One turning vector, and how many ticks it has turned:
The counts run from 0 to 1250.
[  7  -5  -2  14  -3   5   0   4  16   5 -20   9   6  -5   3   4  14   8
  11  12  -4  10   3   7  -5   1 -11   1  -9 -12  -6  -6 -13   0   3   8
   7  -8  15   9  12   4  15  14  -6  -7   1  -7   6 -14   3  -6  -2 -13
  18 -12   4 -17  16  -2 -22   2   8  -1  -9]
322
[  6   5  -2  24  -7   7   0  -1  13  13 -17   4  -3 -10   8   4  15  12
  10  10   3  10  -5  -3   0  -1  -9  10  -3  -7  -5  -3  -3  -7   0   1
   3  -8  17   6   9   5  19  10   6  -2  -8  -6   0  -6   1  -2 -15 -11
  24 -11   8 -22  12  -6 -16   1   4  -7  -6]
1099
[  1  -1  -8  17  -9   5   3   3  15   3 -13   9   4  -5   0   4  15   3
  20  10  -1  13   1   3 -12  -2  -5   7 -13  -9  -2  -4  -5   2   1   8
   7  -8  15  13  12   6  14  13  -2 -13   2  -6   3 -15  -7  -1 -12  -9
  22  -7   3 -13  10   3 -23  -1   6  -6  -7]
588
[ 14  -4  -1  14  -8   9   2   0   7   7 -22   7  -3  -8  11  -9  14   9
  14   4 -11  16   0  -1   4  -5  -4   7  -3 -18  -6  -7  -5  -5  -9   3
   5  -3   7   7  11  -1  16   7   0  -1  -7  -6  12  -2  13  -5  -2 -14
  18  -9   7 -16  12  -9 -21  -1   7  -7  -6]
539
[  9   0  -4  23  -8   8   1  -1   3  12 -21   7  -5  -9  12  -5  18   6
  17   5  -3  17   1  -1   1 -10  -1   8  -2 -14  -4  -1  -2  -1 -13   1
   4  -9   7  12  12   5  19   0   5  -3  -9  -6   8  -6   7  -3 -10 -11
  21  -6   2 -13  12  -1 -20  -4   9  -9  -4]
921
[ 11   5  -9  18 -11   5   0   2   8  -1 -14   6  -3 -10   3  -4   7   0
  21   4   3  21  -1  -5  -3  -1   5   8 -16  -4  -8  -6   4  -2   5   7
  10  -3  14   9  19   2  15  13  -5  -8  -7  -9   1 -12   1   1 -11  -4
  18 -10   7 -19   7  -1 -16   1   1  -8 -12]
233
[ 16   3  -3  18  -6   5  -2   5   9   6 -21   8   0  -8   7 -10   9   5
  10  14  -6  14  -2   0   9  -4   3   4  -8  -6 -11  -9  -2  -7  -3   4
  10  -2   7  10  20   4  16  12  -4  -5  -7 -11   8  -9  10   2  -2 -11
  15 -18   6 -18  11  -5 -21   1   5  -5 -12]
678
[ 16   3 -12  11  -6   3  -3  -4   4  11 -11  10  -3  -4   7   0  11   9
  17   7  -9  15  -9   2   4 -11   4  11  -9  -8  -9  -9   1  -6  -3   8
   5  -3   4  13   5  -3  16  15  -1  -6  -2  -4  11   4   4   4  -3 -15
  22  -8   6 -20   7 -11 -26  -8   5  -8  -7]
426
[  3   1  -9  17  -8   6   2   3  13   4 -16   8   7  -2   0   1  16   6
  17  17  -1  12   0   3  -6  -6  -5   5 -10  -5  -1  -1  -7  -3  -2   8
   8  -6  13  17  12   8  15  11  -2 -11   1  -7   5 -16  -4  -1 -13 -14
  24  -8  -5 -10  11   0 -21   2   7  -4  -9]
237
[ 10   2  -5  19   1   6  -3   0   7   9 -18   7   2  -1  -2   5  14   8
  10  16  -3  10   1  10  -1  -5  -3   0  -6  -9  -7  -4 -11   1   1   7
   7 -11  11  12  11   8  18  13  -4  -9   0  -5   9 -10   1  -1  -5 -16
  22  -6  -2 -16   8   1 -26  -4  12  -1 -10]
27
[ 16   3  -8  14  -5   4   0  -1   6   9 -12   7   1  -4   4  -8   9   6
  15  14 -10  17  -5   3   3 -10   6   8 -10 -10 -10  -9  -1  -9  -8   6
   7  -4   5  14  14   1  13  12  -3  -7  -3  -4  13  -2   5   6  -8 -15
  26  -9   2 -14   2 -12 -25  -2   3  -6 -10]
270
[  3   1 -11  13  -9   3   0   4  14  -1 -11   6   6  -3  -1  -1  13   1
  17  12  -6  16  -2   4  -3  -3  -1   5 -11  -6  -3  -6  -4  -1   3  11
  10  -3  10  16  13   3  15  20  -5 -14   3 -11   4  -9  -5   3  -7 -12
  22 -10   2 -15   9   0 -25  -4   7  -4 -11]
292
[ 12  -2  -9  10  -7   6  -1  -3   9  10 -11   8  -3  -6   4   6   9  11
  19   1 -10  14  -6   4  -7  -4  -4  10 -12 -18  -7 -11  -5  -3   2   7
   3  -5  13   7   3  -6  14  17  -3  -5  -1   2  11   0   2  -3  -4 -12
  25  -4  10 -20   8 -12 -22  -5   3  -7  -5]
1221
[  5   4  -3  25  -9   7   1   2   8   2 -16   4  -6 -10   5  -5  11  -1
  15   4   2  21   2   0  -4   0   2   6  -9  -9  -5  -4  -1   2  -3   4
   9 -10  14   9  20   7  16   9   0 -10 -10 -10   1 -13   0   1 -15  -5
  22  -8   5 -18   5   5 -18   0   6  -9  -9]
530
[  9  -3  -8  16  -8   8   3   0   5   6 -17  11   1  -4   3  -7  16   2
  22   9  -5  18   4   2  -4 -10   2   5 -11 -13  -4  -5  -4   0 -12   7
   8  -6   9  17  13   5  14   3  -4 -10  -1  -4  12 -12   3  -1  -7 -12
  21  -5  -2  -6   8  -1 -23  -1   9  -7  -8]
2
[  8   4 -15   9 -10   6  -4   0   9  -1  -8   4  -2  -3   2   3   8   5
  18   2  -5  20  -9   0  -1  -4   1   9 -12  -8  -7  -7  -2  -3   8  11
   9  -3  10  13   7  -4  16  23  -7 -10  -3  -9   5  -1  -4   1  -7 -11
  25  -6   6 -21   5  -7 -23  -7   4  -5 -10]
1167
[ 19   0  -8  13  -9   8  -1  -2   5  10 -19   8  -7  -9  11  -5  10   9
  19   3  -3  17  -7  -6   5  -7   1  11 -12 -10  -9  -8   3  -8  -4   4
   4   0   8   9  11  -3  15   7  -2  -2  -8  -3   9  -2  11  -3  -6 -11
  18 -12   8 -17  11 -13 -16  -2   1 -10  -7]
483
[  5  -4  -2  13  -5   9   0   4  14  -1 -17   5   1  -7   2   3  13   4
  13   2  -6  16   2   6  -5   4  -9   1  -9 -16  -4  -6 -12   4   5   8
   9  -8  14   7  14   1  17  18  -6  -7  -4  -9   5 -12   1  -8  -4 -10
  21  -7   6 -19  13   1 -23   0   9  -1  -9]
673
[ 12   6 -11  20  -9   3   1  -4   4  12 -10   9  -5  -7   6  -1  11   7
  22   7  -1  17  -7  -2  -6 -11   4  14 -12  -8  -6  -8   6  -6  -7   5
   3  -5  10  13   8   2  14   7   3  -7  -4  -1   5  -2  -2   5 -15 -10
  25  -6   6 -16   4  -9 -19  -5   3 -13  -5]
216
[  8   8 -13  14 -10   3  -4  -1  13   3 -11   6  -3  -6   7   4  10   7
  16   7   0  15 -12  -5   3  -3  -2  12  -9  -3  -7  -4   3  -6   7   8
   6  -2  11  11   9  -2  19  20   0  -6  -5 -11  -2  -1  -2   3  -9 -10
  20 -12  11 -24  13  -8 -19  -6   1  -7  -8]
193
[  9  -2  -7  12 -11   6  -2   5  10  -3 -15   6  -4 -11   7  -6   8  -1
  19  -3  -5  24  -1  -1  -1   2   1   7 -14 -12  -7  -8  -1   3   3   8
  10  -3  10   8  19  -2  16  16  -7  -8  -7 -11   3  -9   4  -3  -1  -5
  16 -10  10 -19  12   0 -21  -3   6  -8  -9]
289
[ 11   3  -4  22  -7   7  -2   2   7   9 -24   9  -2  -6   5   1  16   5
  15  12   6  11   4   0   0  -5  -3   3  -9  -4  -6   0  -3   1  -3   5
   8  -7  12  13  16   9  19   2  -2  -5  -4  -9   3 -16   4  -4  -7 -11
  13 -12   2 -14  17   4 -17   2   9  -6 -10]
1116
[ 14  -4  -7  10  -5   7  -1  -2  10  11 -19  10   1  -2   7   6  16  15
  16   8  -7   9  -3   3   0  -8  -9   6  -7 -14  -6  -6  -9  -4  -1   7
   3  -3  12  11   2  -2  18  12  -1  -2  -1  -1  11  -2   6  -8  -1 -18
  19  -7   5 -15  16 -11 -21  -3   8  -4  -5]
1103
[ 15   5 -15  14  -6   4  -5  -1   2   4  -9   8  -8  -6   3   0   8   2
  19   2  -4  22  -6   1   1  -6   8   9 -14  -8 -11  -8   4   0   3   9
   9  -6   7  12  12  -2  17  17  -4 -10  -5  -6   6  -1   0   4  -6  -8
  20  -6   7 -22   3  -4 -23  -9   5  -8 -10]
1051
[  3   7  -9  21  -7   7  -2  -3  10   8 -11   2  -4  -5   5   7  15   9
  11   9   0  14  -7   1   0  -6  -5  10  -2  -6  -2  -1  -4  -4   1   7
   5 -10  13  12   4   4  20  15   5  -5  -8  -8   1  -1  -5   1 -17 -14
  30  -5   3 -20   7  -3 -19  -5   6  -5  -6]
278
[ 13   5   0  20  -4   8   0   1  11   9 -20   1  -1  -7   5  -2  10  11
   5  15  -1  12  -2  -1   5  -2  -6   6  -6  -7  -8  -3  -7 -12   2   3
   7  -5  15   6  13   5  17  12  -1  -2 -12  -6   5  -8   7  -2 -13 -14
  24 -13   5 -21   7  -9 -15   5   1  -4 -11]
888
[  5  -5  -6  10  -9  13  -1   0  12   2 -17   3  -2  -5   6   6  15  10
  14  -3  -4  18  -3   0  -4   0 -12   7  -7 -16  -2  -3 -12   1   6   7
   7  -5  15   7   4  -4  20  17  -4  -4  -7  -5   5  -6   1 -11  -7 -12
  25  -3   6 -19  12  -4 -19  -1   7  -3  -6]
517
[ 10  -2 -14  14 -10   9  -1  -5   2   9 -17  11  -5  -4   6   6  18   7
  26   1  -1  16   0  -1  -6 -14  -2   9 -11 -12  -2  -1  -3   3  -6   8
   4  -7  11  17   2   1  18   5  -2  -6  -1  -1   9  -6   0  -6  -9 -14
  20  -1   1 -10  11  -2 -21  -6   9  -9  -5]
1134
[ 12   6 -10  18  -3   2  -2   0   4   7 -14  10   1  -1   0  -2  14   3
  14  16  -4  13  -1   7   2 -11   6   4 -11  -3  -7  -5  -1  -2  -3   9
   9  -6   5  18  13   6  16  12  -5 -12   2  -9   9  -7  -1   6  -6 -15
  20 -10  -1 -14   6  -3 -27  -5   8  -4 -11]
410
[ 17  -5  -5  12  -8   7  -4   0   5   8 -21  11  -6  -8  11   1  12   9
  18  -2  -6  16  -2   0   3  -5  -4   6  -9 -15 -10  -8  -3   1  -1   6
   6  -4   8   6  10  -4  19  10  -4  -1  -5  -6   9  -4  11  -7   4 -12
  13  -8  11 -20  17  -4 -20  -5   9  -8  -7]
695
[  7   6  -8  23  -9   5  -4  -1   8  10 -19   8  -6  -7  10   6  16   8
  13   8   6  11  -5  -3   3  -6  -4   9  -4  -1  -4   0   1   0   1   6
   6  -6  11  13   8   4  24   8   4  -4  -6 -13  -3  -5   0  -3  -9 -11
  15 -11   7 -23  18   1 -18  -6   8  -9  -7]
959
